Rotation paths and how fast each direction turns (degrees a step):
Each turn is a multiple of 5 degrees from 10 to 175, or 0.
Each row of a path follows its step; steps can be skipped.
Rotation 1:
step 3: [  0   4   4   8  12 -14  -8  -3   5  20  12   6  -8   8  -9   1  14 -11
  14 -22   2   5  13  -3  15  -6  -8 -12  -4   5   2   0  -8 -12   4  -4
 -13  -5   5   2   3   2  -4   2  -8 -13  14   2   4   9  -4 -10  -3 -21
  12   9  -1   4   5  -1  17   7  -3 -14  -8   4  -2  -2  -9  -6  20 -17
   1]
step 5: [  3   5   6  12  -1  -7 -15   1 -12   2   5  14  -1   5  -5 -19   6  12
 -17   5   5   2   6   7  -1  -3  11  -2   4 -10  16  13  -2   8   7   7
   4 -11  10  11   0  -4  -5   1  14  -9 -11  -6  -3  -2   0  -4   4   9
  -1  -2 -12  16 -24 -22 -24  -2 -15   0  -7  -6  -2  -8   3  -9 -11  -6
  -3]
step 12: [-10   3  11  -3   1   6 -17   6   6  13 -15  -3  -4   2   0   5  -9  16
  21 -17   0  -3  16  12   1 -15   8  -7  10   8 -12  -6   5  15   1  14
  10  -2 -10  -2  -9   2  -1   1   1   2 -18   8  -2   8  20  -6  16   5
  13   0  12 -13  -6  12   5   4   7   6   5   8   4  -8  -1   9  -1   6
   9]
step 17: [ 15   4   9   1 -13   5 -15   3 -23  24  -4  14   2  -5   2  -4  -6  11
  -5   0   8   2  14   8   5 -14  14   1  11  -9 -10  -7   3  24  -1   6
  -5  -2   3  -1   8  12  -5  -9   5 -12 -17   4  17  -7  13  -5   7   8
   6  -5   7   7  -5  -7 -20 -13  11  -3  -3   0  -4   2   1   1   3   3
   0]
step 18: [ 18  -3   3   5   9   4 -19   2   5  -8  -2   2   8   5  -2 -23   0  15
  -1  -6   2   2   7 -10   1  -9 -22  -9   5  -3  -4   7   3 -11 -19  10
   3 -12  -8  10 -10   8  -4  12   1  -6  -3   8   1   0   3  11   6  16
   2   4   5   9 -22  -2   8   0  -3  -2   3  -9  12  -6   7 -12 -16 -22
  -3]
step 23: [  2  -1  -8   5   6   2   1   1 -10   5  15  -6  -4   9 -12 -11   8  -4
  -3  10   5   9   2   8  13 -10  -8 -20   5 -18  -3 -17   2 -10  -1   8
  -2   3   3  12  -3  -6  -8   6  -7   3 -13  -5  13  -1  -7   2  -6  11
   6  -4   3  14 -12 -20  -7   4 -18   2  20   0  11   0  14  -6 -22  -5
 -12]
step 24: [-10   5   7  -4   1   2  -5   0  23  -2  -3  -3   3   6 -10   4 -19   2
  28  -5  -7  -3   6  10  11 -11  11 -15  13   9   4  -4  -2  -7  -6   4
 -16 -15 -14  17 -10 -15   2  -1   1   2   8  -7   3  17   7 -14   7   6
  -1  -4   0   6   3  -9  12  13   3  -8  -3   5  -2 -14   0  12  -9  -7
   8]
step 25: [-18  14  -1  -7  -6  -2   2  -5   6  12  -3 -12   0  -6   4  -4   2  -3
  -8 -12  23  -3   8   2   9  -3   2  -2   1  14  -8   5  -6  24  -5   6
  -8  17 -12   3  -7   3   2 -11   8  -4 -16   6   4  -7  18   3 -12   3
  18  18   2   3   1  -1   2   2  -8 -11 -19   7  -2 -11  -9  -5  -2  17
   7]
step 26: [  1   1  -9   3  12  11   0 -17   2  -6   1   8   5  -4   4  -6   7  12
   2 -11   0  18   5 -16   0  -2  -2  20  -2  -2  20   4   2   3  -6   0
 -14  -8   7   1  11  -5   2   4  26   9 -10  -8   9 -17   2   0   1  15
 -16   7   3   1 -12   5   1   9 -16  -3  -1   9  24   3   1 -16  -3   7
   0]
step 27: [ -4   7 -13  -7 -18  -1  -1   7  -5  11  12   3   1  -1  -5  -7   6  -8
  -2  -5  -8   8  21  25  -1   4  -5   5  -1   3  26   5  14 -10  -4   1
  -7   8  -2   5  15   5   5  10   9   7  -6   4 -12  13  -3  -2   8 -17
  -7  12   6  -1  -1  -9  -3  13  13   6  21   3   7  -8  -6   2  -4 -14
   5]
Directions:
[ 2  2  1  2  0  1 -4  3  2 -1 -1  1 -2  4  0  0 -4 -1  4 -4  0  0  3  2
  2  2  0  0 -1 -3  0  4  1 -2  1 -1  1  0 -3  5  0  5  4  6 -1  3  2 -1
  1 -2  1 -1  1 -3  2 -1 -1  2 -2  3  2  1  2  1  0  0  2  0 -3  4  0 -2
  0]
120
[-2  1 -2  2 -2  0  2  1  0  0  1 -1  0 -2  1 -1 -1  0  0  0  3 -1 -2 -3
 -2 -1  2  0 -2 -3  3  1  4  3  3 -3 -3  2  0  0 -3 -3  2  1  0 -2  4  3
  6 -5  0 -1 -4 -1  0 -2  3 -1 -3  0 -2 -4 -1  1  1  0 -3  3  1  1 -4  3
  2]
120
[-2  0 -2 -1  0  1 -2 -4  2  2  0 -1  0  0  4  0 -3 -1  2  1 -4  0  1 -1
  3  0  1  2 -1  0 -1 -1  1 -2 -1  0  1 -1 -4  2  5 -3 -2 -2 -4 -2  4 -4
  2 -4 -1  3  4  2 -7 -1  1 -2  0  1 -2  1  1  1  0  1  1  1  3  1  1  3
  2]
145
[-2  3  3  1  1  0 -1 -1  2  2 -2  6  0  3  1 -3 -1  4  1 -1  4  2  3 -4
 -1  4  0  1 -2 -1 -3  2  1  5  0 -1 -2 -1 -2 -1  0  1  0 -5  2  3 -3  0
  2  1  0  2 -2  1 -1  1 -1  1  3 -1 -1  1  1  5 -1 -4 -1  2  2  0  4  1
  3]
85
[ 1 -3 -5  0  1  1  0 -1 -1 -1 -1  3 -5  0  1  0  1  0 -2 -2  1  2 -1  1
  0  0  1 -3 -2 -2 -1 -2  1  5 -3  3 -2 -4  2 -1  3 -2  1  0  0  1  1  3
  1  0 -2  2  1 -1  1  3  1  1 -5  4  5  1  2 -3 -1  2 -4 -2  0  3  4  4
 -1]
80
